0: array([-1.1, 0.0, 0.0, 0.5, -0.5, 0.4, -0.2, -0.5, 1.0, 0.3, -0.4,
       0.5])
1: array([1.8, -0.5, 1.1, 0.2, -1.5, 1.9, -1.1, 0.6, -0.4, -0.1, 0.2,
       0.9])
2: array([0.2, 1.5, -0.4, 0.3, 0.1, -0.6, 0.0, 1.6, 0.5, 1.9, -0.3,
       2.9])
3: array([-0.7, 0.3, 0.3, 0.9, 1.3, 0.8, 0.8, -1.7, -0.5, 0.2, -0.9,
       -1.4])
4: array([1.3, 1.6, -0.6, -0.2, 0.5, -0.1, 0.6, -0.8, -2.2, -0.4, -1.2,
       -1.0])
5: array([-0.2, 0.2, -0.1, -0.1, 0.0, 0.1, -0.5, 0.2, 0.4, 0.2, -0.2,
       0.7])
6: array([0.0, 0.1, -0.1, 0.2, -0.6, -0.8, 0.0, -0.3, 0.7, 0.2, 0.2,
       1.1])
7: array([0.7, 0.0, -0.5, -0.1, -0.7, 0.3, -0.5, 0.2, -1.0, 0.5, 0.0,
       0.2])
8: array([-0.2, 0.1, -0.1, -0.1, 0.0, 0.1, -0.3, 0.5, 0.3, 0.1, -0.1,
       0.6])
9: array([0.0, 0.2, 0.7, 1.0, -0.7, -1.8, 1.0, -0.3, 1.2, 1.6, 0.0,
       1.3])
10: array([-0.4, 0.0, -0.4, 0.1, 0.1, 0.2, -0.2, 0.0, 0.4, 0.2, -0.3,
       0.7])
11: array([-0.6, 0.0, -0.1, -0.1, 0.0, 0.2, 0.0, 0.2, 0.4, 0.3, -0.4,
       0.8])
12: array([-1.8, -0.3, 1.9, 1.2, 0.2, -4.0, 3.2, -1.6, -3.8, 2.6, 0.4,
       -2.5])
13: array([0.7, -1.4, -0.7, 0.1, -0.4, -0.1, -1.8, -0.6, 0.8, -0.8, -0.6,
       -2.2])
14: array([0.4, -0.1, 1.6, 1.2, -1.7, 0.6, -0.5, 0.4, -0.2, -0.8, -0.6,
       0.9])
15: array([1.6, -2.1, 1.1, -1.7, 0.0, 0.9, 0.9, 2.2, 1.9, 0.8, 1.1,
       0.1])
16: array([0.2, 2.0, -2.2, 3.6, 0.6, -2.9, -0.4, 1.4, 1.4, 1.8, 0.2,
       -0.2])

array([3.1, -2.6, 0.3, -0.8, -1.9, -0.3, -2.7, -1.0, -0.5, -0.2, 0.2,
       -2.4]) 13 1 7
array([0.8, 0.7, -0.6, -0.3, -0.8, -1.7, 2.6, -1.0, -1.9, 0.1, -0.5,
       -1.3]) 4 7 3
array([1.3, 0.1, 1.5, 2.1, -1.9, 0.5, -0.4, -0.2, 0.7, -0.8, 0.2,
       0.6]) 14 1 6
array([0.4, -2.8, -2.7, -1.2, -1.2, 2.4, 0.0, 1.0, 0.8, -0.2, 0.0,
       -1.8]) 13 7 15
array([0.6, -0.1, -0.9, -0.2, -0.7, 1.1, -0.8, 1.3, -0.5, 0.4, -0.1,
       0.0]) 7 8 5
array([0.5, 0.3, -0.8, -0.1, -1.0, 0.8, -0.4, 0.9, -0.2, 0.3, 0.1,
       0.1]) 7 8 5
array([0.8, 0.3, 0.5, -0.1, 0.1, -1.1, 1.4, -2.0, -3.5, 0.1, 0.5,
       -0.9]) 4 3 7
array([-0.2, 0.9, 0.7, -0.2, -0.3, -1.0, 0.5, 0.3, -2.2, 0.3, -2.1,
       -1.4]) 4 7 3
array([0.2, -0.9, -0.7, -0.8, -0.9, 0.0, -1.2, 0.0, 0.8, -1.1, -0.4,
       -1.2]) 13 8 5
array([2.5, -1.8, -1.0, -0.8, -2.8, -0.5, -1.7, -0.4, 0.5, 0.1, -0.6,
       -2.2]) 13 7 1
array([3.0, 0.7, 2.1, 0.0, 1.4, 3.3, 3.1, 3.1, 0.4, 1.4, 3.3, 2.9]) 15 1 2
array([-2.3, 1.8, 1.3, 1.9, 2.6, 1.1, 2.6, -1.9, -0.6, 1.9, -1.9,
       -0.4]) 3 0 11
array([1.0, -1.6, -1.2, -0.8, -1.2, 0.0, -2.2, 0.4, 1.0, -1.3, -0.7,
       -2.1]) 13 7 8
array([0.2, 1.2, 3.3, 0.5, -0.6, -1.9, 2.6, -1.2, 2.1, 0.3, 1.9,
       3.4]) 9 6 2
array([3.4, -2.7, 1.1, -2.0, 0.8, 2.3, 0.9, 2.1, 1.9, 0.7, 2.1,
       -0.9]) 15 1 8
array([2.8, 0.6, 1.4, 0.3, 1.5, 3.2, 3.5, 3.3, 0.8, 2.3, 2.6, 1.8]) 15 2 1
